One turning vector, and how many steps it has turned
The counts run from 0 to 600.
[149  89  97 129 142 146 156 164  84 147 139 156 109 102 140 105 111 128
 127 127 133 112 108 141 103 128 122  82 183 101 121 186 147 127 189 125
 170 114 125  82 142 146 128 126 103 151 119  97 135 168 140  94 147  70
  93 147 166 115 139 139 118 125 119 132  69 130  94 151 152 138 133 126]  519
[129  60 122 134 134 153 139 160 116 162 140 185 132 110 107 121 122 138
 105 102 127 106 110 114 121 127  89  60 161  91 108 175 119 136 155 116
 165 111 161 119 161 133  97 126 132 135 171 120 153 137 123  93 148  71
 133 105 159 104 122 124 135 145 145 142  84 151 107 159 121 170 157 129]  227
[157  57 106 108 155 137 178 156 108 141 141 184 127 110 143 117 149 131
 144 131 125 129  82 132  83  97 117 107 193 136 126 159 155 132 176 116
 149 101 134  93 119 159  77 141 102 131 117  98 134 144 136 117 148  65
 106 136 130 105 152 155 137 149 127 116 110 144  92 168 145 144 134 105]  179
[167  56  89 108 139 112 134 160 100 114 144 183 133 118 141 118 114 125
 123 117 115 109 110 133  91  96 128  91 185 162 126 198 168 154 155 134
 181 114 126 105 112 144 110 135 110 142 129 117 102 153 134 101 135  79
  96 121 128 116 162 160 138 144 129 136 105 132 120 149 147 153 149 121]  265
[140  60 141 127 154 141 161 150 101 147 146 180 136 108  97 120 137 144
 122 125 139 122  94 123 105 106 112  69 151 114 116 167 121 144 152 134
 149 103 163 113 141 141  79 145 119 128 133 127 160 139 128  92 136  47
 120 131 125 109 153 133 138 156 153 138 104 158  91 146 142 183 175 102]  564
[156  79 106 119 163 138 154 151 122 148 143 174 153  83 104 105 128 126
 104 134 113 128  89 115  87 129 117  83 152 112 126 169 130 140 165 153
 164  92 136 107 153 131  90 152 115 147 116 111 160 158 154 125 121  64
 117 105 149 145 143 136 112 124 148 141  99 164  83 149 156 149 152 120]  339
[146  87 116  98 144 167 159 158  87 167 150 169 122 130  91 118 110 123
 104 100 120 112 136 124 111 115 138  56 176  97 102 179 152 125 166 129
 172 109 157  97 160 119 120 148 133 152 129 103 164 173 129 110 112  70
 141 128 146 116 158 136 129 136 145 131  99 161  87 135 135 160 158 118]  68
[143  78 121 119 137 148 147 164  98 137 132 191  89  99 132 117 151 145
 128 110 127  99 121 109 106 138 108  86 187  88 116 155 155 118 174  98
 168 121 150  94 166 150 132 124 119 128 160  93 134 142 118  81 154  88
 116 110 153  92 111 107 137 133 113 124  93 145 101 163 139 151 144 126]  295
[135  60  97 145 140 142 166 136 113 127 137 170 126  90 132 106 144 141
 139 106 136 113  86  98  74 125 110 115 169 112  83 176 143 132 175 141
 127 102 120  80 150 164 102 125  89 146 127 105 122 122 128  88 144  77
 121  92 128 126 144 122 165 132 126 101 147 143 106 148 157 164 141 104]  243
[165  69 120 112 133 122 163 161  88 130 128 173 132 107 130 121 107 128
  99 101 150 117 139 141 110 127 108  65 159 116 138 188 118 123 142 140
 184 119 166 105 128 141 100 121 136 126 138 116 136 133 120  75 135  53
 115 119 122 105 157 134 126 137 158 165 106 145 115 135 163 155 168 125]  571
[152  69 120 105 124 155 126 139 114 133 180 184 102  92 126 106 108 164
 116  94 127 129 122 121 114 153 114  81 135  95 112 188 125 131 166 146
 182 100 134 101 149 138 155 143 114 145 104  85 120 153 119 113 150  59
 124 132 146 126 125 121 103 110 137 121  95 131 114 128 152 155 172 122]  281
[144  84 102 137 140 130 150 152 109 131 138 169 137  77 132  95 155 135
 120 138 117 122 103 106  76 143  91  88 150 108 119 175 154 147 182 154
 159  93 144  86 164 161 104 136  98 145 147 109 138 140 131  93 145  72
  95  89 171 132 134 114 122 132 126 137  88 152  87 151 150 137 147 120]  23
[131  61 117 144 127 149 137 154  85 139 139 170 110 119 125 115 109 134
 127 100 153  94 117 131 106 124 123  66 178 105  91 208 134 144 157 122
 163 131 146  96 152 132 134 114 110 158 150 121 125 132 122  55 123  88
 109 116 160 110 138 126 164 138 138 136  98 129 129 140 154 177 145 111]  447
[143  68 135 127 137 150 166 144 106 132 140 171 113  97 110 111 144 140
 115 115 157 112 116 107  92 124 116  87 184  87 121 168 132 134 140 123
 154 113 153  84 153 149 124 125 139 126 141 107 144 123 117  57 110  72
 103  92 112 103 146 102 127 157 161 124 123 139 106 137 163 172 177 116]  567
[143  71 100 112 143 153 165 144  96 120 162 184 111 105 127 115 133 144
 137  82 127 111 100 111  85 129 130 116 170 106  93 182 145 128 177 124
 140 116 115  81 145 161 145 140  73 136  90  82 117 134 144  99 142  70
 124 127 117 111 130 123 149 121 102 105 152 129 106 142 156 161 133  89]  58
[156  55  94  97 148 157 158 171 102 141 116 196 125 111 152 137 114 135
 118  99 124 114  98 120 118 113  91  93 199 114 131 164 141 106 169  90
 174 122 132 111 141 147  97 123 125 120 131  85 134 150 132 116 153  72
 121 117 130  78 127 136 133 116 119 133 107 122 114 168 137 136 128 132]  298
[152  97 130 101 138 163 173 139  97 118 151 173 110  88 107 103 144 144
 119  91 140 127 137 126  99 132 134  91 137  96 124 171 125 131 168 136
 160 121 159  84 159 151 144 145 101 146  93  87 148 133 118  87 119  59
 134 123 130 121 143 109 124 122 139 136 131 146  99 120 173 169 174  88]  189
[164  68 104  96 139 134 148 167 103 125 129 185 149  98 115 132 146 135
  92 114 104 103 118 107 111 107 101  64 158 128 126 164 158 143 147 126
 168 113 154 133 163 149  84 151 134 123 151 135 139 141 118 101 140  65
 130  92 123 111 147 129 124 158 132 137 110 153  99 153 121 158 166 123]  477
[147  96 118 109 135 177 158 159  86 159 144 164 108 114 105 111 116 123
 108 101 125 103 140 126 110 130 130  57 169  87 102 174 139 126 179 132
 170 122 161  90 169 121 135 138 131 150 129 101 164 164 114  97 118  72
 140 120 159 112 147 119 136 137 140 122  91 150  96 141 138 157 159 118]  69
[178  45  99 111 166 125 153 159 120 113 127 220 118  80 157 114 128 139
 141 124 135 111 101 132 101  97 133 111 184 143 124 165 147 125 158 121
 171 133 129 125 140 151 107 137  93 138 123 103 124 142 138 102 135  93
 132 121 146 120 146 136 157 129 123 122 115 148 131 183 168 163 140 113]  423
[166  78 103 130 156 139 180 146  96 120 113 168 116  62 133  99 135 140
 118 117 160 115  98 120  96 131 111 118 181 101 129 167 129 100 165 140
 150 125 126  80 148 169 113 124 110 137 101  92 128 142 143  73 137  64
 103 119 127 121 146 103 124 117 142 133 116 134  94 155 180 144 143 118]  117
[156  63  74  97 136 122 144 167  99 121 150 190 149 112 136 125 110 131
 102  90 104 108 105 103  95 131 102  90 165 124 112 207 159 127 166 131
 169 102 114 106 131 148 110 137  99 137 118 107 112 151 144 131 147  60
 116 105 122 115 123 143 117 113 116 144 133 125 109 144 132 132 123 130]  146
[173  64  95 105 146 115 166 162  92  95 121 186 139  92 127 119 124 118
 109  89 136  95 124 117  91 112 133  97 168 139 125 191 151 133 144 127
 174 132 145 101 130 153 114 135 117 139 120 105 114 127 131  80 125  86
 116  93 107 109 155 121 146 123 128 152 151 136 122 146 179 161 147 106]  575
[162  88 102 118 132 140 171 163  94 124 123 183  97  91 160 116 132 145
 131 106 157 113 133 140 111 145 103  94 165  97 118 175 136  90 184 118
 167 120 148  82 146 162 114 124  94 147 124  83 137 131 120 101 160  43
 141 140 150 111 120 122 123 100 120 142 104 134 104 158 151 140 135 130]  301
[164  81 105 102 141 188 154 150  93 123 127 169 111 105 120 113 126 142
 105  85 120  96 129 118 128 107 125  70 183 106 111 175 152 131 172 111
 153 138 144 103 176 140 143 140 138 137 118 100 145 149 103  69 100  79
 135  99 146 109 155 109 133 149 129 113 111 122 113 142 142 153 158 108]  71
[148  73 112 136 143 134 157 136  99 139 144 173 108  81 132  93 143 160
 151 133 125 121 101 126  76 141 123  98 139 122 106 161 138 127 179 166
 156 100 153  86 151 159 108 137  95 139 111  98 125 144 125  98 161  72
 118 135 159 137 156 127 157 134 124 102  99 163 104 162 161 161 165 102]  493
[145  62 109 103 139 160 161 161 104 124 147 183 161 120  91 139 122 124
  81  79 118 109 112 108 119 113 104  63 151 111 114 199 141 151 150 121
 153 115 150 123 152 133 105 137 128 127 131 121 142 128 127  99 106  54
 134  79 117 100 134 128 123 136 154 149 144 130 110 125 132 165 151 111]  7
[163  56  89  97 140 148 171 140 104 117 135 181 115  92 126 119 112 164
 105  88 135 109  99 103 111 124 118 118 167 112 100 178 122  91 165 141
 137 115 115  98 145 168 105 140 109 117  80  96 118 149 146 110 154  54
 137 132  94 116 153 125 135 112 138 118 148 125 109 151 152 144 146 117]  370
[178  93  78  86 143 146 169 167  81 113 116 172 143 107 137 134 142 121
  97  93 110  95 126 115 109 111 119  84 176 140 126 181 176 125 179 114
 165 133 139 102 148 154 107 137 115 129 124 104 126 143 116 104 117  66
 132  89 125 108 154 131 125 132 111 137 142 125  98 158 137 134 134 121]  390
[125  61 107 112 145 158 159 156  97 158 171 176 118 135 110 122  98 135
 127 102 122 131  93 132  96 121 127  85 160 116  96 198 122 129 172 135
 151  94 136  91 128 130 116 138  96 144 102  98 138 165 141 130 150  64
 127 150 135 105 152 159 145 126 138 118 114 144 108 137 139 165 148  96]  61
[167  47 100 126 144 139 158 134 131 102 132 200 112  66 159 107 137 154
 134 112 153 124 102 127 110 122 113 115 164 115 109 182 130 109 171 145
 144 104 127  91 143 163 120 124  91 149 112 105 118 118 118  92 139  47
 141 108 141 131 135 117 139 111 143 119 142 131 125 153 166 150 148 119]  554
[169  73  80 113 152 136 157 154 105 124 133 179 128  80 136  98 128 123
 127 116 101 100 104 107  73 122 126 115 194 128 120 174 171 140 170 141
 172 117 114  86 150 150 123 132 120 145 116  89 122 163 140 100 119 116
 101  97 137 131 158 127 132 133 123 113 108 141  99 155 170 137 140 129]  270
[162  80  79 110 128 137 135 163  92 103 141 180 124  91 142 121 136 136
 102  91 114  93 107 108 118 129 107  98 172 119 106 197 168 126 171 123
 159 127 118 103 153 169 133 127  98 134 121 109  97 133 135  79 143  65
 101  99 125 115 117 108 110 122 104 135 125 105 114 147 143 136 128 129]  144
[150  95 114 113 119 152 142 173  89 127 146 175 116 119 140 117 137 125
 110  85 138 106 143 133 114 135 110  68 159  95 120 203 164 139 178 109
 178 121 155  90 153 138 150 120 105 155 143  97 132 123 104  91 131  57
 124  95 164 102 107 121 114 120 115 149 108 119 113 133 137 145 139 120]  76
[152  69 107 142 144 138 148 155  90 125 124 185 105  77 135 114 141 156
 124 121 128  93  92 108  94 137 107 111 178 111 110 162 148 115 164 119
 152 131 124 100 159 168 102 123 110 117 129 101 115 143 144  58 167  90
  91 116 130 111 126 100 141 138 110 122  95 135 103 172 151 157 144 126]  362
[162  72 115 114 131 126 152 138 119 116 164 182 109  65 130  96 141 171
 113 118 132 133 112 113 109 151 103  96 132 100 115 179 130 118 167 163
 153  87 140  92 161 158 122 142 117 137 110  97 118 129 118 100 152  48
 118 117 127 144 129 112  99 121 151 127 115 136  96 137 160 145 176 134]  30
[157  63 126  83 146 166 144 152 126 132 149 198 147 101 113 120 131 146
 100  97 104 125 114 113 110 108 101  70 160 120 143 158 137 151 156 116
 183 108 158 132 160 131 106 145 147 128 130 102 158 148 111 119 124  66
 128  93 138 104 139 134 114 146 145 130 111 148 109 138 143 150 173 114]  411
